The same turns and mirrors carry the whole set onto itself and the rows of a family onto each other. Which other rows belong to the same family as each row named below? List them in the order they appear above.
These 30 rows form 10 families of 3 rows each.
ruma: [-10   0  12   8  10 -13 -23  -8 -25  -4 -18 -11  33]
ral: [ -7   3   6  -1   9 -13 -22 -17 -36   0 -24  -5  30]
zet: [ -5   2   7   1  11  -5 -20 -13 -43  -5 -15 -17  27]
rof: [ -5   9  -7  15   1  -9  -8   4 -20   7  14   4 -10]
giru: [-11   1   4  -2   9 -11 -15 -14 -19   2 -27 -13  34]
Div: [ -3  -7  -2   4   5  -5 -19 -21 -14 -14 -25  -2  21]
moke: [-18  -3 -18  22   9   1  -9 -10 -14  14   2  -1   1]
sen: [ -1   1  -2 -27   0 -12   7   4 -20  -2  -3  -4  -4]
Kofo: [ -5  -6   4 -20   7 -13  19  -1 -36  12  -7 -10   4]
gotak: [ -8   1  -2   6  22  -5 -20 -14 -20  -2 -15   1  34]
Gusam: [ -8  -5   2 -18   3 -17  17  -2 -21   5   0  -8  -4]
rop: [ -6  -3  12  -5   3  -9  20  -1 -26   5 -12 -24   5]
vemi: [ -9  -2  11  -3  11  -5 -16 -17 -36 -16 -22  -5  23]
nal: [ -7  -7   7  10  12  -6 -23 -15 -27  -9 -20 -11  30]
Dur: [ -8  -3 -13  22  12  -5 -15 -16 -25  15   4   5  -3]
navom: [  3 -13   3 -17  -6  -6  15  -1 -35  -1  -7 -15  15]
Lisan: [-10  -5  -9  12   3  -2 -17  -9 -25  11  10  12  -9]
Gulot: [-19  -2  -5  20   0  -5 -15  -8 -19  18   7   5  -2]
gok: [ -5  -3  -8  18   8  -3 -11  -2 -11  14   6   6 -10]
sur: [  9  -7   3 -21  -2 -15  11   5 -25  11 -11  -7   8]
Zenuz: [ -7  -5  -6  21  -2   2 -11   0 -15  13   3   8  -6]
vip: [-11   7  -3  15  -3  -1 -25  -5 -12  10   3   6  -5]
mosu: [-19   0   2   4  11 -14 -16 -17 -29 -12 -21  -2  27]
kevi: [ -2   7  -5  -2  15  -2 -24  -5 -25  -9 -17  -2  32]
duza: [  4  -4   4 -16  -8  -3  11   1 -31  18  -8 -13   0]
lun: [  5   0   1   7  11  -8 -20  -9 -19  18  12   0 -10]
dar: [ -6  -9  -4 -18  -3  -2  16   7 -22   2  -4 -15  15]
Nam: [ -5   6 -14  18   2  -4 -14   3 -27  15  15  -5   1]
lif: [ -5  -3   4 -22  -7  -6  15   2 -26   8 -10  -1   0]
lom: [  5  -4   8 -19   0 -16  14   5 -27   1  -9 -14   4]

Which other rows belong to the same family as Gulot? ral, lif
Which other rows belong to the same family as gotak? rof, navom
Which other rows belong to the same family as moke? zet, sen
Which other rows belong to the same family as mosu? Kofo, Lisan
Which other rows belong to the same family as Nam? kevi, dar
Which other rows belong to the same family as rop? Div, lun
Which other rows belong to the same family as gok? nal, lom

The same turns and mirrors carry the whole set onto itself and the rows of a family onto each other. Which other rows belong to the same family as each row named below? List them in the order they appear above.
These 40 rows form 10 families of 4 rows each.
Neb: [ -1 -14 -12  15  -1   9   0  18  10  -7  10  12  -3  18  11  -8 -13  -4
   5   2   6  -6  12]
mol: [ -6   3   2  16 -18  -8 -33  28  20   1   4 -10 -15  18  -6   8   1 -16
  15 -13  -3 -14  10]
gav: [-24  -4  -1   4   7   4 -29  21  27   4 -14   0  -3   9 -23  -8 -21 -12
  -2 -20 -20  -1  34]
fifif: [ -8   0  -6  10 -19 -13 -32  29  13  23  -8   1 -24  11 -19  18  -5 -14
  -1  -9 -12 -23  12]
Modu: [-13  16  -3   2 -14  -7 -14  18   7  -5  -3  -7 -10   0  -2  10   5 -14
  21 -11   5 -12   0]
libof: [  9  -1  12  11   8   9 -23  29  17   9 -10   5  12   7 -31  13  -7 -27
 -28 -11  -9  -8  17]
sekif: [ -3  -9   4  21  12  -3 -33  28  17  -2  -5  -6   1   9  -8  10 -18  -4
 -24  -3 -14 -30  26]
varum: [  2   7  -4  15  16   6 -28  16   9 -21   8  -5   5  20  -4   1  -1  -3
 -12 -12  -1 -23  20]
Vig: [-15  12 -11  -3 -15  -9 -13  18   0  17 -16   3 -18  -6 -14  20  -2 -13
   3  -6  -4 -22   2]
Tofo: [  4   6   1  11  10  -5 -17  23   1  -6  -6   1  30   2   7  -4  -4 -21
  -2 -19 -12 -10  -2]
pekul: [ -5 -16 -11  -8   6   4 -23   0   1  17 -15   4 -12  -3 -13   0 -10 -26
   3 -16 -10  15   7]
gol: [ 11   6  14  12   9  12 -22  26  17  -6   1   0  16  13 -24   7   0 -27
 -17 -15  -2  -1  15]
nub: [-16  -2 -11   8  -3  15 -15   0   6   7   4   3 -18  16  -8   1  -8  -6
   3 -18  19 -22  26]
guv: [  4   7  -2   3   5  10 -16   2 -14 -11  -1   4  14   2  -8  13   3   3
  -5  -5  -2 -28  12]
vol: [  9  10  13   2   8  13 -10  16   5  -6  -6   5  22   1 -23   9   2 -25
 -13 -11   2  -3   9]
vepun: [ -1   9 -14  12  -4  13  -5  29 -20  21  -8   7  -7  12 -23  -1 -13  -7
  -6   1 -24 -19  24]
Zep: [-19 -12   9  -2  -7   6 -22  12  14  14 -25   6   7  -8 -27   5 -21  -7
   7 -11 -24  -8  28]
lepe: [  9  -2  -6  13   6  -8 -30  27  -2  20 -11  13  17  11 -11   4  -8 -22
 -22 -19 -25 -22   5]
Volo: [ -4 -16  -5  -3   7   4 -25   2   7   8  -9  -3  -9  -1  -6  -5 -10 -27
  11 -16  -7  20   7]
Ses: [-15   7  -7  -4   4  12 -27   8  12  -6  -3   6   1  18 -24 -12  -4 -10
   9 -27 -11   1  29]
vogob: [ -5   7   3  23  -2  12  -5  36  -2  -3   1 -14   4  10  -3 -10 -16 -10
  13   2 -15  -6  23]
pulud: [  9 -14  -1  17 -13   1 -34  29  22  -3  -1  19 -13   1   4   3 -17 -21
   2   5 -23 -10   9]
mebe: [ 12  -5   5  21   3  -6 -33  29   6   5  -1   2  24  16  -2  -3  -4 -23
  -7 -21 -21 -14   6]
Fek: [-11  18 -14   8   5  11   6  29 -15   2  -7  -4  -1   4  -7  -8 -14  -9
   2   2 -12 -10  19]
kad: [-11 -14   0   9 -15  16 -16  -4  -1  17  -1   6  -9   6 -11  11  -9  -2
  10 -12  14 -27  24]
zasi: [ 12 -10 -10   5 -16   4 -29  18   3  10  -9  32 -15  -5  -7  11 -12 -16
  -3   6 -25 -16   5]
Nafog: [-24 -10  -5  14   2   8 -17  11  20   7  -2  -5 -18  10  -2   2 -19  -9
   0 -13  15 -21  29]
goben: [ -2 -13 -18   4  -4  11   8  10  -5   7  -1  23  -4   6   4   0 -13   0
  -1   6   4 -13   8]
Metad: [  2 -24  -1   2   1   4 -34   7  12  14  -7  -4 -11   5  -9  -4 -10 -26
  10 -17 -12  18  11]
vopa: [  6  -4   3  27 -11  12 -18  38  -7  17   0  -5   0  17 -16  -5 -15  -9
   4   1 -24 -16  30]
kinu: [  3 -28  -7  24  -6   6 -13  27  18   8   7  13  -8  22   6  -4 -21  -4
  -5   4  -4 -12  20]
zurut: [  1   9 -10   2  12  -7 -13  20  -7  10 -17  11  23  -3  -2   3  -7 -21
 -17 -17 -17 -17  -3]
tas: [  6   4  11   1   7  10 -12  21   5   9 -16   9  16  -4 -30  17  -5 -25
 -24  -8  -5  -9  10]
Kufus: [  5   8 -19  -5  -5   6 -16  11   1  -8  -4  30 -14  -5   1   2  -5 -17
   0   3 -13  -9   0]
revu: [  1  -9   7   9   1   1 -21  14  -5   8 -16   4  10  -9 -14  22 -12   2
 -18   3 -14 -36  18]
lupuf: [-18 -20   6  15 -11   9 -17   7  14  17  -7  -4 -11   0  -6  11 -22  -5
   7  -8  10 -25  27]
Futo: [  1 -23  -6  -2   1   3 -32   5   5  23 -11   4 -15   2 -16   0 -11 -26
   2 -17 -16  12  11]
fino: [  1 -25 -12  14  -8   7  -4  20   3  22  -3  24  -9   9  -3   5 -20  -1
 -11   7  -6 -18  16]
bizaz: [  2   2 -11   7  -2   3 -23  23  20 -22   2  17 -12   0  12  -5 -10 -22
   5   1 -13  -2   3]
mov: [-10  -1   2  -9 -10  15 -20  -3  -2   5 -12  12  13   2 -28  -1  -5  -4
  18 -20 -15  -5  24]

Which other rows belong to the same family as pekul? Volo, Metad, Futo
Which other rows belong to the same family as Modu? mol, fifif, Vig
Which other rows belong to the same family as Nafog? nub, kad, lupuf
Which other rows belong to the same family as Zep? gav, Ses, mov
Which other rows belong to the same family as vopa? vepun, vogob, Fek
Which other rows belong to the same family as zasi? pulud, Kufus, bizaz

The same turns and mirrors carry the whole set onto itself and the rows of a family onto each other. Which other rows belong to the same family as each row named below? List them in the order they appear above.
These 32 rows form 4 families of 8 rows each.
zusaf: [-12  19  -5 -25   6  -5  -1 -26  19   6  -8   1]
ganu: [-21  -7   3   3  19 -11  -7  -5  23  -4   7  -4]
Lito: [-10 -24   1  -7  -3 -19  -1   0   6  13  -1  16]
bazom: [ 12   2  22 -20   6  -3  11 -12  11 -18  -9  13]
berak: [-11 -20   1  -4  -1 -20  -7  10   3   4  -2   8]
mumer: [ -4   1   8 -36  -9  -5   8  -5   4   0 -23   5]
teru: [  4  -8 -22   1   4 -15  -5  -9   5   7  -5 -11]
Kopen: [-13 -17  -5  -1  -7 -18  -8   8  10   8   0   4]
fusud: [  7  -9   1 -27  10   2   2 -32  -1  -1  -3   8]
nogup: [  3   1 -10   3   4 -11   3   8  25 -19  -3  -3]
nep: [  8  -3   0 -27   3   7   0 -35   3  -5  -8   7]
tamuz: [-20  -6   1   5  10 -11  -4  -1  28  -1   3  -7]
zef: [ -5   0  15 -36  -9   0   9  -8   9   1 -21   9]
Botol: [-12  10   5 -31  -2  -1  -6 -29  12   9  -5  -3]
fet: [-17  -6  10   2  17 -13   2  -9  30  -3   6   5]
laba: [ 12  -2  14 -16  -9   0  12 -15  -1 -14 -14  17]
baf: [  5 -15 -17   5  -7 -10  -1  -4   4   1 -13  -4]
vabut: [-10  13  10 -32   3  -2  -4 -30  18   1  -7   6]
bofo: [  3   0   3 -17   9   7   4 -39   6  -8  -2   5]
mavo: [  5 -11 -18  -7  -4 -13  -6  -7  -1   2 -12 -16]
Bogen: [ 14   5  18 -21  -2   0  10 -18   6 -17 -16  11]
pofik: [ -5   7   4 -29 -11  -4  11   2  12   4 -22  10]
Rorid: [  3 -11   4 -19  13   4  -7 -31  -3  -4   1   2]
zizo: [  2 -13 -15   9   1 -15  -5  -7   3   3  -4 -10]
poraf: [ 12  -4  24 -16   3  -3   4  -6   2 -21  -9  12]
palu: [ -7   7  18 -32 -13   1   6   0  15  -5 -15   5]
nom: [-12  16   3 -31   7  -6  -4 -27  20  -4  -8  -1]
bomo: [-16  -7  14   4   5 -11  -7   2  31  -5   3  -3]
puf: [  0  -6  -9   9   3  -8  -1   3  22 -18   2  -2]
Gup: [  0   3 -12  11   3  -8  -3  -9  27 -18  -3  -4]
lovof: [  4   3  -8  -3   2 -10  -3   2  25 -26  -4 -10]
konet: [-14 -23  -3  -5  -5 -12 -13  -1   9  13   1   1]

Which other rows belong to the same family as palu? Botol, laba, baf, bofo, bomo, Gup, konet
Which other rows belong to the same family as nogup? ganu, bazom, berak, mumer, teru, fusud, nom
Which other rows belong to the same family as Bogen? Kopen, nep, tamuz, zef, vabut, zizo, puf

